One turn sends every row of this set to another row. A few are shown first. Where does it send the rows asked after them?
j648: [  1   6  19   0 -11  24 -10  13  -7   7 -10  -8   3 -33   8  -8   0  31
 -21  -1   9 -10  -2 -15]
j563: [ -5   2   0  11  -1  20   1  -4 -21  21  22 -36 -17  12   3 -12  -4  22
  13   8  -8   0  -6 -28]
j311: [ -1   9   6   8 -27  24  -7  17  -1   3 -15 -19  -8  14   2 -35   7  22
 -29  -2  10  -5   6  -9]
j161: [  2  11  21   5   3  12  -9  -8 -21  14  12 -13 -24  13   5  -5  22  24
 -14   6 -16   8 -12 -23]
j438: [-14   8   9  -5   4  29  13  26 -13  10  11 -20  -4  -3  -8 -16   8  22
   3   9 -16   0  -2  -7]
j468: [ -6   4   9  12  -2  18 -16  17   1   1  10   8 -24   0  -1 -29  -3  20
  -6 -17   5  10  -4 -18]
j19: [ -1  18   1   8  -8  24   4  -8  -3  33 -14 -11  -8   8  -2  12   6  25
  -3   4  25   4  -2  -7]
j705: [ -2   4  18  -8 -19  13   3  -1 -10   6  -1 -26   2  15  -4  -9  11  33
  -8  22 -10 -11  25 -22]
j34: [ -2  12  -2  -3 -20  26 -14   9   6   2  -1 -20 -10   3  18   5   8  20
 -26   4  -3 -12 -17   2]
j799: [ 19  -3   2   9 -13  31  -8  -3  13  22  -3 -21  -5  12   4 -26  -5  23
  -4 -10  13   1  23 -13]
j738: [  8  -1  12  18  -2  21 -17   9  -2  19  -6 -17  -7  -6  22 -22  15  13
  -6   6  10  -2  11  10]
j231: [ -6   5  -4  16  -9  28   6   1 -12  19  -2 -17   5  -9  -2 -21  17  35
  14  -4   4  24   7 -42]
j567: [  2  17   1   8  -7  27   1  -5  -5  33 -16 -17  -7   9   0  11   7  22
  -4   4  26   5  -5  -6]
j119: [ 15   7  -1   9   1  25   2 -20  -2  11   4 -16  -1   5  15   2   7  14
  15  -1 -13 -19   1 -13]
j212: [ 17  -1   2   4  -7  19  -2  -2   1  11  19 -28  -1 -11  29 -21  13  39
  -6  -7 -11  13 -16 -26]
j500: [-21  -1   7   3   4  34 -27  14  -4   8  -5 -10   3  -6  27 -17  10  28
 -16 -11  -6  -5   4 -20]
j378: [  6   3 -14   4  -8   1  -3   7  -5  16   9 -19  -7   9  24  -4   4  18
 -19  -7 -23  14   0 -37]
j846: [  4  18   5  15 -14   8  -3  12 -11  18  -1  -5  -2  15  -2  -8   3  30
  15  15   2 -24   9 -11]
j576: [ 12  12  -5  -2 -10  38  -4  24 -18   9 -20  -6 -12  13  10   0  10  27
  10  -3   5   2 -12 -26]
j549: [  6  19  -4   5  -8  12  -5  -3   1  -6  -9 -23  -9  15  13  -9  20  35
   6 -18 -21   2 -13 -14]
j758: [  0 -17   2   6   3  12   0  16 -17  -4  23  -6   0  -5  13 -15  -3  16
 -12   0  -5  13   7 -12]
j713: [  0   3   1   9 -17  44  -7   4  -8  32   8  -8   1  -7   4  -8   4  21
 -29  11  16  14  12 -31]
j848: [  2   3  19   6 -17  26 -11   6  -7  11  -8 -11   7 -31  14 -11  -1  29
 -23  -5   9  -9   4 -18]
j773: [-12  23  -3  -3 -28  13 -17 -10  -6  -2   0 -13   5  12   9   0  16  14
  -7   8  13  16  11 -11]
j337: [  9   1   8  21  -9  21   1  12  -7 -10   6 -28   6   7  10 -11  10  22
 -14  19 -20   4   4 -43]
j661: [ -8  -7  -4  21 -30   5 -24   3  -8  -1   0  -9  -5  -4  12 -17   6  21
   6  10  14 -11   8 -19]
j425: [ 10  26   7  25  -3  46  -4   1 -10  11  -4  -4   7  11   4  -7   5  38
  -8   1  11   1  13  -5]
j734: [ -9  28  -1  19 -26  18   8   6  -5   3  -1 -35 -18   7  -3 -11  -1  26
   0  17  -4  14  10 -25]
j59: [  2  11 -25  16  -2  31  -4   1  -4   2   0 -34 -10  26   4 -20  10  38
  -1   3   5  -2  16 -18]
j17: [-17   6  -7   1 -19   7   8  10   2   1   7 -17  -4  18   4  -5  10  41
  18   7   7  17  -6 -26]
j677: [-17   7   8  -1  -3  27 -13  -8  -1   4  12  -9 -13  -1  -6  -1  14  26
   8   3 -23  11  12 -38]
j287: [ -5  22   2   6 -10  24   3  -9  -5  26 -14 -10  -9   5  -1  17   8  27
  -6   4  19  -1   5  -2]
j913: [-14  14 -11  -1 -10  11   8  12   4   4   6 -23 -14  22   2  -4  13  39
  14   8   4  18 -10 -24]
j761: [ 20  -4   2   0  -6  18  -4   3  -1   6  17 -28   0  -8  28 -20  12  41
  -9  -7  -7  13 -16 -28]
j216: [-17   7  -7  -4 -18   8   9   9   4   3  10 -22  -7  19   5  -6   9  40
  15   7   7  16  -7 -25]
j843: [  0   8  14  -1 -11  23  -8  17  -6   6  -6  -7   5 -31   6  -8  -1  30
 -23  -1   9 -11  -2 -14]
j571: [  1  -1   3  14  -3  39   8  23   1  14  -3 -14 -11  -9   0 -20   4  42
 -13  -9 -20  -4  -8 -36]
j126: [ -4  13  22  17 -13  27 -15   6 -13  24   2  -5  -5 -10  20  -5   6   5
 -17  -2 -24  12  -1 -21]
j35: [ -8   6  -7  16 -18  10   1 -13   8  10  23 -19  13 -15   5 -12  10  31
 -26   1  -4   9   3 -13]
j539: [-16  22 -11   6 -12  26 -15   9 -11  21  -2   6 -12   7   7 -13   0  25
  -6 -15   1   1  17   0]
j708: [ 14   5   8  14 -27  23  -7  -3 -11  16  -9 -16 -14  22   6   5  21  24
  -5  -4   0  -9  16 -38]
j475: [  5  12  -2  -1   6  30  -9  -5   3  10  13  -4  -2   5  -1 -30   4  24
 -25  -6 -15  23  -3  -6]
j45: [ 17  -4   0   5  -7  18  -6   9   1   7  16 -26   4  -4  25 -26   8  39
  -7  -8  -8  17 -16 -35]
j140: [ 15  -4  -6  19 -10  18  -8  17 -23  31  13 -15  -7   7   3 -22  15  23
 -17   5  10  20  -4  -6]

j468 turns into j161
j843 turns into j212
j648 turns into j761
Now these:
j475 turns into j677
j126 turns into j337
j34 turns into j35
j848 turns into j45
j378 turns into j734
j119 turns into j661
j846 turns into j738
j571 turns into j549

One turn sends every row of this set to another row. A few are shown first. Where does it send the rows asked after them?
j789: [ -3   5   8  24  -1   5   0   8  41  23 -17 -15   4 -16   3   9   4 -13
 -11  -3 -17  13 -16  16  26  10   2 -18  -6   2  -4   3 -12   3  -5 -31
  -4   5  16   6  18  -9 -14 -11]
j541: [ -2  14   3  13  18 -16   8  24  18  19  -1 -27  -3   3  17   5  -3 -20
 -20   2 -24  -9  -6  15  25   0   4  14   5  -3   5  -3  -4  -9 -26   8
  -5  -7  16   7  -2 -31 -14   1]
j953: [-16  20   2   8  17   7 -18  -1  -4   9 -14   0   8  -1  -7   5   6   6
 -10  -2 -27   4 -17   1  17  14  18  -7   5  29  -1  20  -2   3 -21   4
 -13 -17 -11  -4  -6 -11   2   1]
j298: [-13  -8  -4  13   2  28 -18  11  15  11   2 -15   9  -4  18  13 -10 -12
  11  12 -12 -18 -12  15   6  -5   3  13   6 -21 -17   4  -8  12 -18 -23
  -8 -11 -11   8   5  -7   1   8]
j874: [  3 -10  -3  28  -9  21 -10  -5  20  -3 -16 -10  13 -13 -12  -2   2   1
   2  -9 -18   6 -22  18  12  19  26  22   5   3   2  10   9  -4  12 -15
   4 -20  -1  -1  15 -25 -14   0]
j560: [-18   4  14  -6  -8  -2  -6 -14  22  15  -2   3  -8  -3   6  -8  -7   9
  -9  11  -4  -7  -6 -20  14  -4   2  10  21  10   2  15   9   6 -15   9
  -6  -6   0   1   0   8 -15  -5]
j922: [ -1   3  -6  19 -15  22  -8   6  14  17 -17 -15   8  23 -12   1  13   9
  -8 -12   6   5 -20 -15  20   9  19   3  24   5   1   4   8  18  -5  -6
   1   0  15 -16   9 -21 -14   2]
j61: [  0   4   1   6 -20  15  -8  10  20  -2  -9  -3  10  -1 -19  -7  -4  -3
 -23 -14 -10   9 -15   8  31   8  10  30   5  -1  -2  -2  -3 -17   0 -20
   4   1  16   1  -4 -17   3   9]
j163: [ -3  -3 -16   5  -5   2  -9  15  18  -7   0   3  -1  -2   3 -10  14 -31
 -25  -8 -26  -1  -2  10  16  -2  12   1 -18   4  -8   5  31  -4 -10 -15
  -4 -13  16  10   5 -31  -6  10]
j635: [ 11   9  21   3  16  18 -13  14  29  14  -9   2   2   5  12  -2 -16  -9
  -4   0 -32  -4 -10   4  15  -1 -11  -2  11   6  -1   2   9   7  -2   7
  -6   7 -10  12  11  10  -5 -15]
j46: [ -2  20  27   9   6   7 -20   9  16  12  -3  -3   9  -5   5  -4   2   1
  -4  -1 -16   0   6 -14  13   1   7  -2  19 -21  -9   3 -11  32 -17  11
  -6 -18  13   1  12 -23  -8  -7]
j520: [-18   4  -4  28  -6   7  -2  12  16   9   2  -4   8  -2  30  -7 -19 -14
   1  -6 -18 -15  -7 -18   1 -22  13  16 -20  -8  -4  -8   0  20 -13  -9
  -3 -12   5   0  11  -6 -14   4]
j949: [  2  -9  -7   8  -6  -2  -5  18  26   0  -6 -11   1  -3 -13   8  11 -19
 -14  -6  21  -7 -20   2  14  -2  24  -1   9   1   6  19  -4   8 -20 -15
  13  -6   7   6   3  -9  19  -3]
j70: [  3   8 -16  11 -11   7  20  -1  12  11 -22  -9   3  -4  12   2   2  13
 -20   8 -13  13 -10   4  10  -7  13  -9  10   8   2   0  -1   4 -15   2
  25  13 -14  -4  -9  -1   9   2]
j296: [  3 -11  -1   4   1  13  -4  10  16  26  -5 -10   6 -13  25  26  -1 -15
   1  11 -24   8   0  11  15   7   5   1   4  -7  -5  20  -6  10 -22  -5
  -8 -25   5   3  34 -19 -11  10]
j814: [  5   5  -8  -3  -5   7  -3  18  -8   0  -3 -12   0  -8  -1  -9  -7  16
 -15 -12 -12  -1  -8  12  12  -2  22   8  14   3  15   7  12   5  -3 -26
  31   7   1 -10  26 -23  -7   6]
j165: [  3  -8 -12  18   8  11  -1  -2  23   4 -12 -30   8  -7   0 -21   3 -14
 -28  -5 -22  13 -17   0   5 -10  31  11  15  10   4   0  11  19   1 -22
   6 -10   6  -6  12  -9 -30   9]
j997: [  5  17   2   7  18   0  -3  -5  -6  -1  -5  -9  -1   7   0 -12   7  -2
  13   0 -17 -13 -15  18  -5  -4   2  -4  -4   5  -3  14   0  23   5   4
  10  10 -12   6  -4 -14  12  -8]
j785: [ -8 -16 -21  17   4  10   1  20  21  22 -21 -20  12   4   3 -23  11 -13
 -19  -5 -21   1 -20   1  15   2  22 -21   2   2  12  11   0   5  -7  -8
  30  10  11   0  15 -19  -9   7]
j440: [  9  21  -1  28   7   0  -3  12   9  -4  -2 -13   2   9  12  -4  -6 -10
  -8   4 -25   2  -4 -13   7 -13  13   5 -18   5  -5  -9   3  11 -19 -32
 -21 -25  14   0  -1 -34  -5  -5]
j793: [ 10 -12  -4  24   7  -7   9  -4   6  15   3  -5  10   8   4  -7   0 -11
  -1 -13 -25 -11   5   1  19  11 -10 -12  -1  -7 -10  -3 -16 -14 -24  -9
  -5 -21  18   3   4 -26   1   1]
j323: [ -4 -14 -12  31  -3   9  26   7  16  18  17 -18   1 -12  16   0   7 -11
 -12  15 -19  10   3   0   7   7  27   0 -13  -6  -6   6  -1   7 -19 -22
 -12  -4   0   6  -2  -7  -4  -3]
j719: [-25  15  -2   6  17   6  -7  -5  12   9  -9  18 -15  18  -3 -18   2  -3
   3  -6 -26 -11  -4  -2   7 -11   8  -2   0   8  -4   4   4  10  -8  -7
  -3 -21   5  32   8  -7  -6   5]
j871: [  8  12   0 -10   7  -1  -9   4  -3  10 -20 -10   9   3  10 -19  -3   0
 -30  -6 -11   6  -4   4  -5   2  -1   2  -2  22   2  13  -9  15 -10   5
  -6 -20   0  -1  22   2  -1 -20]
j727: [-16  15   6   9   3  15  17  11  20   5 -10  -1  -2  18  24 -28   2   7
  -3  12 -20 -11 -22  -5  19  -4  -6   8  26  12   8  13  10   8  -1  -2
   5 -10   9  -3  -2  -8 -19   3]
j54: [-11  -2  12  -1  -8   3  -5   7  -2   8 -16  -1   5   8 -14 -26   2 -10
  -9  12  12  -3  -3 -10  10  17   7  19   0  15   3  18  -4   4  -8  -5
   1  11  -2   2   2 -32  -7  14]
j90: [ 11   8 -19  -8  20   7  -6   4   3   4   9  -8 -13  11   0  10 -22  13
   5   1 -25  -7 -12   2   2 -18  17  -6 -11  -5   1  15   0  -1 -18   0
  -6  -9   3  -1  11 -17  -8  -7]
j76: [-13   1  10  18  -6   2  -1  10  31  -3 -16 -24   2  -8  10  -4   7 -19
   3   5 -18  10   4   9  -6   2  -3  27 -18  -6 -16   6   1  -3 -20 -10
  -5  -6   3 -10  11 -33  -9  12]
j572: [  2   4  16   5   8  14  19  -1   3  18 -10   3  11  18   6 -10  -2   4
   9 -17 -17  -5 -12  16   5  -7  -4  11  17   0   2  32   8   2   7 -18
   3  -3   2   7  -5 -10   6  12]
j565: [  2   1  -1   9 -14  -9 -10  17  11 -15  -2   2   3 -12  -5   1  16 -13
  -8   0 -12  -5 -27  -8  16   0   6  -1 -11   8  14  -5 -14   5 -12 -10
  20   9  10 -19  10  -1 -11  15]

j789 turns into j70
j922 turns into j635
Now these:
j727 turns into j298
j61 turns into j560
j793 turns into j565

